In the data rows, zero lies at 4.5, halfway between 4 and 5.
Each row in the table below has a label, given by one hidden rule.
[6 4 5 6 5 4 4 4] 0
[5 3 4 3 4 3 3 3] 1
[0 1 7 4 3 3 1 6] 1
[5 3 1 5 3 4 6 4] 1
[6 5 4 4 2 2 3 3] 0
[1 4 7 3 3 7 6 6] 0
[5 3 5 6 5 4 4 4] 0
[5 7 8 3 2 3 3 1] 0
[6 4 3 5 5 3 5 4] 0
[3 5 5 4 8 6 5 5] 0
[3 2 5 8 5 7 5 6] 1
[5 5 4 5 4 4 3 5] 1
[5 5 5 7 5 6 4 2] 1
[5 5 5 6 4 5 7 8] 0
[4 6 8 4 7 9 1 3] 0
[6 5 4 4 2 4 6 5] 0
[5 5 6 2 2 1 4 5] 0
[6 5 5 6 4 6 6 7] 0
[6 5 6 5 8 7 2 6] 0
[4 5 6 6 3 5 5 4] 0
[0 5 9 0 0 1 2 2] 0
[8 7 6 4 5 5 3 5] 0
[2 5 3 4 5 4 7 7] 1
[4 5 3 7 5 3 7 6] 1
[0 3 2 1 3 3 0 4] 0
[4 4 3 3 5 5 7 4] 1
[4 4 5 6 6 5 4 3] 1
[1 7 5 3 5 5 4 6] 1
[3 4 5 6 6 6 5 6] 1
[7 6 4 7 6 4 5 4] 0
[5 4 3 6 4 5 5 3] 1
[5 4 3 6 5 4 5 5] 1
[1 3 2 0 5 4 7 6] 1
[4 4 3 1 1 1 5 4] 0
[4 6 4 6 5 3 7 4] 1
[5 5 5 5 3 4 4 6] 1
[6 5 5 5 4 5 2 4] 0
[6 5 4 6 4 4 7 5] 0
[4 6 7 4 2 8 6 5] 0
[5 6 4 5 8 5 3 3] 0
[6 5 5 5 4 3 5 6] 0
[5 4 3 7 6 4 6 5] 1
[4 4 3 7 6 4 5 4] 1
[5 4 2 4 5 5 6 3] 1
[5 5 5 3 3 2 6 7] 0
[5 4 5 3 5 4 3 1] 1
[5 3 5 6 5 8 7 6] 0
[6 4 3 4 5 4 5 5] 0
[4 3 4 4 4 7 6 8] 0
[7 6 6 4 2 1 1 3] 0
[6 6 5 5 5 4 4 2] 1
[6 4 3 6 5 3 5 4] 0
[5 5 9 4 6 5 0 6] 0
[4 3 4 3 5 4 5 5] 1
Here are more rows. What is the label of each one?
[3 2 2 2 3 5 5 3] -> 1
[3 3 1 3 9 8 4 5] -> 0
[4 5 5 3 3 4 5 4] -> 0
[5 4 2 3 3 3 4 9] -> 1
[6 5 6 7 6 5 4 3] -> 0
[5 5 7 3 2 6 1 6] -> 0
[7 7 7 6 7 6 4 2] -> 0
[4 3 3 4 5 2 5 5] -> 1
[5 4 2 3 7 5 3 5] -> 0
[5 6 5 5 4 2 3 1] -> 1
[5 6 6 7 5 3 5 5] -> 1
[4 3 7 3 5 6 4 7] -> 0
[4 5 4 4 4 3 4 4] -> 1
[3 2 4 6 5 4 4 4] -> 1
[5 5 4 7 5 5 5 5] -> 1
A new table starts here. Its rows get labels from a new hidden rule, each label after its row.
[6 3 3 6 6 3 3 6] 0
[3 6 4 3 3 3 6 2] 2
[5 4 4 5 7 4 4 6] 0
[3 6 4 3 3 4 5 3] 2
[6 4 4 4 3 4 5 3] 1
[4 4 4 5 6 2 4 6] 0
[4 3 4 6 6 5 4 6] 0
[5 4 3 4 4 5 4 5] 1
[6 5 2 4 3 3 7 3] 2
[4 4 4 4 6 5 4 5] 0
[7 3 3 4 5 4 4 4] 0
[4 4 4 4 3 5 5 3] 1
[5 9 3 2 2 3 9 2] 2
[4 4 3 4 4 4 4 3] 1
[3 4 3 3 4 3 5 4] 1
[8 3 9 9 6 9 2 8] 0
[9 3 9 9 5 7 3 7] 0
[5 4 4 4 4 4 4 5] 1
[3 7 2 3 4 3 6 3] 2
[3 6 4 4 4 4 5 4] 2
[7 3 4 6 5 5 3 5] 0
[3 5 3 3 4 3 7 3] 2
[5 3 6 5 6 6 3 5] 0
[3 4 3 4 2 6 7 3] 1
[3 5 4 3 5 4 4 4] 1
[2 7 3 3 3 3 7 2] 2
[6 3 8 7 7 6 2 9] 0
[3 6 3 3 5 2 5 4] 1
[3 6 3 3 4 3 4 4] 2
[5 3 4 5 4 5 4 4] 1
[4 4 7 5 6 5 3 8] 0
[4 6 4 5 3 3 4 4] 2
[2 9 4 2 3 3 7 2] 2
[6 5 3 3 3 4 6 3] 2
[3 4 6 5 5 5 3 6] 0
[2 5 4 3 4 3 4 3] 2
[4 3 7 6 5 6 3 6] 0
[4 4 3 4 4 4 4 3] 1
[5 4 3 4 4 4 4 4] 1
[4 5 5 3 4 4 5 3] 2
[4 4 5 5 5 4 4 4] 0
[3 4 4 4 5 4 6 4] 0
[5 4 3 5 4 4 6 4] 1
[8 3 4 5 4 6 4 5] 1
[4 4 3 4 4 5 5 4] 1
[3 6 3 2 3 3 6 3] 2
[9 3 6 5 4 6 3 5] 1
[5 5 2 3 3 4 5 3] 2
[5 3 7 6 7 5 3 7] 0
The hidden rule looks at only part of the columns. Which column or columns, counting from 0, in order?
1 4
Which label does each new row get?
[5 4 4 5 9 2 2 6] >> 0
[7 3 9 7 9 8 2 9] >> 0
[3 5 3 2 3 3 6 2] >> 2
[5 4 5 4 4 4 5 4] >> 1
[4 4 4 5 3 6 5 5] >> 1
[4 5 4 4 4 5 4 4] >> 2
[4 4 4 4 4 5 5 3] >> 1
[3 6 3 3 4 3 5 3] >> 2
[3 4 5 4 5 5 3 5] >> 0
[4 4 5 5 4 5 3 4] >> 1
[7 4 4 5 3 5 5 4] >> 1
[7 3 4 5 6 4 4 5] >> 0
[4 5 2 3 2 5 8 3] >> 2
[6 3 6 6 7 4 2 5] >> 0
[4 4 5 5 4 4 4 4] >> 1
[6 3 5 6 4 5 4 7] >> 1
[3 5 4 3 4 4 4 3] >> 2
[3 7 3 2 3 3 7 2] >> 2
[4 4 5 7 6 5 2 5] >> 0
[5 4 4 4 4 3 5 4] >> 1
[5 4 6 6 4 6 3 4] >> 1
[2 8 2 2 4 2 7 3] >> 2
[5 3 8 6 6 6 3 7] >> 0
[4 4 5 4 6 3 4 5] >> 0
[5 3 6 6 4 7 3 4] >> 1
[4 5 3 3 5 4 4 4] >> 1
[3 9 2 2 3 3 9 2] >> 2
